In the data rows, zero lies at 4.5, halfway between 4 and 5.
Some points, each followed by its number:
[5 4 2 6 3 3 7 3 3 5 7 7 4 6 3 1] 0
[2 3 3 4 4 4 4 5 3 5 6 7 4 4 4 3] 1
[3 4 1 4 6 3 5 6 3 5 4 5 6 4 6 5] 2
[4 6 2 4 5 3 5 6 4 4 4 6 7 5 5 5] 3
[3 4 5 3 5 5 3 5 2 6 5 7 6 3 4 2] 4
[5 4 4 5 4 5 5 4 2 9 6 5 8 3 2 0] 5
[7 6 4 6 1 3 5 4 9 1 4 9 3 6 3 7] 6
[5 6 6 5 2 4 3 5 9 2 3 6 4 5 4 8] 7
[5 4 4 3 6 5 4 5 2 5 4 4 5 4 5 4] 8
[4 3 4 4 6 5 4 3 1 6 7 3 4 4 4 1] 9
[6 4 6 5 6 7 4 5 7 2 3 0 1 5 7 8] 10
[7 5 3 4 4 2 6 1 9 0 9 9 1 8 4 5] 11
[5 3 6 1 8 5 2 4 1 3 6 2 3 2 7 4] 12
[4 6 2 4 5 3 5 6 4 5 4 6 8 5 5 5] 13
[2 4 3 6 4 4 7 8 5 8 0 1 7 6 7 7] 14
[5 4 5 5 5 6 5 4 3 6 5 3 5 5 4 3] 15
[6 6 6 3 5 5 4 4 4 3 4 8 5 3 2 4] 16
[5 5 6 3 5 4 1 5 4 3 4 2 3 2 6 6] 17
[1 4 3 4 4 4 4 7 5 5 3 2 5 5 8 7] 18
[3 5 5 2 5 4 2 5 4 3 6 8 5 2 4 4] 19
[7 6 4 7 4 5 6 6 7 2 0 0 4 7 8 9] 20
[7 5 4 8 3 5 8 4 6 7 3 3 5 7 3 5] 21
[5 6 3 3 6 3 5 3 7 0 5 5 1 6 8 9] 22
[1 5 4 4 3 4 3 4 8 1 6 9 2 5 5 7] 23
[4 3 3 3 5 4 4 4 3 4 8 7 3 4 3 1] 24
[2 2 4 6 3 4 5 3 6 6 8 3 2 7 8 5] 25
[3 5 7 4 4 4 2 5 6 4 4 6 4 3 4 5] 26
[5 4 3 3 6 5 4 5 3 4 4 4 4 4 5 4] 27
[5 5 5 4 7 5 4 6 2 6 2 1 6 3 6 5] 28
[3 4 4 4 4 4 4 4 4 5 7 8 3 5 3 2] 29
[5 5 7 5 3 6 3 3 9 1 5 5 1 4 3 7] 30
[6 4 9 4 5 8 2 4 5 7 3 1 5 2 2 4] 31
[6 6 3 5 4 4 7 5 6 3 4 5 6 5 4 6] 32
[4 5 7 7 2 7 4 5 6 8 3 3 6 4 1 5] 33
[5 4 4 4 6 5 5 5 4 5 4 2 4 5 7 5] 34
[6 5 6 5 4 5 4 4 4 6 4 5 6 4 2 3] 35
[5 6 6 5 2 4 3 5 9 1 3 7 4 5 3 8] 36
[5 3 3 2 5 2 4 2 4 1 8 9 2 5 4 2] 37
[5 6 6 7 1 5 6 5 9 3 3 6 5 6 4 9] 38
[5 5 8 3 6 6 0 5 4 4 3 0 4 2 7 7] 39
[5 5 9 2 4 5 0 4 7 1 5 6 3 2 4 7] 40
[6 5 3 5 4 4 7 4 5 4 5 5 5 6 4 4] 41
[5 5 5 4 5 5 4 5 3 7 4 4 5 3 3 3] 42
[6 5 5 5 5 4 5 4 5 2 3 3 5 5 5 6] 43
[6 4 7 7 4 7 4 5 7 5 2 1 3 5 4 7] 44
[4 3 4 4 5 5 4 3 3 5 7 6 3 4 3 2] 45
[7 6 3 3 5 4 6 5 6 0 3 3 4 6 7 8] 46
[4 5 6 4 4 4 2 5 8 3 4 5 3 4 4 7] 47
[6 4 7 5 5 6 4 4 4 5 4 1 4 4 4 4] 48
[4 4 4 5 5 4 4 4 6 3 6 5 3 5 6 5] 49
[6 5 1 7 4 3 9 4 5 5 5 5 4 7 4 4] 50
[6 5 5 5 5 5 5 4 5 2 3 3 4 5 6 7] 51
[4 4 5 8 4 7 5 7 4 9 1 0 9 3 4 5] 52
[7 3 6 6 4 6 5 4 2 9 5 1 6 4 3 1] 53
[3 4 0 5 6 2 7 6 4 2 5 4 5 8 9 6] 54
[3 5 5 3 4 4 2 5 5 4 6 9 5 3 3 3] 55
[6 5 6 5 4 6 4 4 3 6 4 4 6 3 3 3] 56
[7 5 0 9 3 2 9 4 4 8 5 6 6 8 2 2] 57
[4 6 4 2 4 4 3 3 7 0 7 9 0 5 4 6] 58
[6 6 4 3 7 4 6 5 2 4 2 3 6 3 5 5] 59
[4 3 4 3 6 5 3 4 3 3 6 4 1 3 6 4] 60
[6 6 4 3 5 4 5 4 5 1 4 4 4 6 6 7] 61
[0 3 2 4 4 5 3 8 3 7 3 0 7 4 9 6] 62
[3 5 4 3 4 3 4 3 5 1 7 9 2 5 4 4] 63
[3 5 4 3 4 3 4 3 5 0 7 9 2 5 5 5] 64
[4 4 5 2 8 6 3 6 0 7 4 3 6 1 5 1] 65
[4 4 5 2 7 6 3 6 0 7 4 4 6 1 4 1] 66
[4 4 4 5 4 5 5 6 6 5 3 3 4 5 6 7] 67
[6 4 5 4 5 5 6 3 2 5 6 5 3 5 3 1] 68
[5 4 5 5 5 6 5 4 3 7 5 3 5 5 4 2] 69
[5 5 6 5 3 5 4 4 7 3 5 7 3 4 3 4] 70
[3 5 4 8 2 4 7 6 7 7 3 4 6 6 4 6] 71
[6 5 6 3 6 5 3 4 5 2 4 2 3 4 6 7] 72
[3 4 5 1 5 3 1 1 7 0 9 9 0 6 3 3] 73
[6 5 6 8 2 5 7 5 5 9 2 4 8 5 2 4] 74
[4 4 7 4 4 6 1 4 7 3 4 4 1 4 4 7] 75
[5 5 4 4 5 5 5 5 6 3 4 3 4 5 6 7] 76
[6 2 4 7 3 6 6 3 3 9 6 3 7 5 1 0] 77
New points follow, each followed by the numbers of its two nearest points above by angle, nearest first.
[4 5 6 4 4 5 3 4 7 4 4 5 4 4 4 6] 47 75
[3 4 0 7 5 1 8 6 3 2 4 4 5 8 9 6] 54 2
[6 4 7 5 6 7 4 5 7 2 3 0 1 5 7 9] 10 72
[3 5 7 4 4 4 2 5 6 5 4 6 5 3 4 5] 26 40
[3 3 4 5 4 5 3 5 4 6 6 3 4 4 5 3] 9 62
[5 5 6 4 5 5 3 4 5 2 4 3 4 4 5 6] 72 17
[3 4 2 2 6 3 4 6 4 4 4 6 6 4 6 5] 2 3
[7 5 6 4 5 6 4 2 3 4 6 6 4 3 2 1] 68 45
[5 4 3 6 4 4 6 4 5 5 6 7 3 6 5 3] 0 50
[1 4 4 5 4 4 3 7 5 5 3 2 5 5 9 7] 18 62
[5 5 7 2 5 4 0 5 7 1 5 5 3 3 4 7] 40 47
[6 3 5 5 4 5 5 4 1 9 6 5 8 3 1 0] 5 77
[3 5 7 4 4 5 2 5 6 5 4 6 4 4 4 5] 26 40
[4 4 3 6 5 4 8 4 3 7 5 4 6 6 4 3] 57 50
[3 3 3 6 4 4 6 5 5 7 4 3 5 6 6 5] 14 71
[0 4 0 2 5 2 4 7 3 3 4 5 6 4 9 6] 2 18
[6 5 6 3 6 5 3 5 5 2 4 1 3 4 6 8] 72 10
[6 5 4 5 4 3 6 3 7 2 6 7 3 7 5 5] 11 6
[6 5 7 3 6 5 3 4 6 1 5 1 2 4 6 8] 72 10
[3 4 6 3 5 5 3 5 3 5 5 7 5 3 4 2] 4 55
[2 5 5 4 5 5 3 6 4 7 4 9 9 3 3 2] 4 55
[5 3 5 3 5 6 3 3 3 3 7 2 1 4 6 4] 60 12
[6 4 5 4 5 5 5 3 2 5 6 5 3 4 3 1] 68 45
[6 4 7 6 5 6 4 4 8 2 4 1 1 6 5 7] 10 44
[5 5 3 4 5 4 6 4 4 4 4 5 5 5 4 4] 41 50
[4 6 1 4 3 0 7 4 0 7 6 9 8 5 3 0] 0 5
[5 5 6 4 3 5 3 3 8 1 5 6 2 4 4 7] 30 47
[1 4 4 5 4 4 3 8 6 4 2 2 5 5 9 8] 18 67
[3 5 4 4 4 4 4 4 6 3 5 6 4 5 5 5] 23 64
[5 4 3 4 5 3 6 3 3 2 6 5 3 5 6 4] 37 64
[5 2 6 0 9 6 1 3 0 3 6 0 2 1 8 3] 12 60
[6 4 5 5 7 6 6 5 2 7 3 0 7 3 7 5] 28 34
[5 5 8 8 2 7 4 5 6 7 3 3 6 4 1 5] 33 74
[7 5 6 9 2 5 7 6 5 9 2 4 9 4 2 4] 74 52
[6 2 4 7 3 6 7 3 3 9 6 3 7 6 1 0] 77 53
[7 4 3 4 7 5 6 4 4 3 4 0 4 5 8 7] 34 76
[5 4 6 5 6 7 4 5 7 2 3 0 1 5 7 9] 10 76
[6 4 6 5 5 5 5 4 5 3 5 3 4 4 4 4] 48 10
[5 4 7 5 5 7 4 5 8 2 2 0 1 5 7 9] 10 44
[5 3 3 3 8 5 6 4 3 5 4 0 3 5 9 6] 34 28
[3 4 4 4 4 5 4 5 3 5 5 6 4 4 4 3] 1 4
[6 5 7 7 4 8 4 5 7 5 2 1 4 5 4 7] 44 10
[3 5 6 3 4 4 3 4 5 4 6 8 5 3 3 3] 55 19
[6 5 6 6 4 5 5 4 5 5 4 6 5 4 2 4] 35 74
[4 3 3 5 4 2 6 3 4 5 7 6 3 6 5 3] 0 37
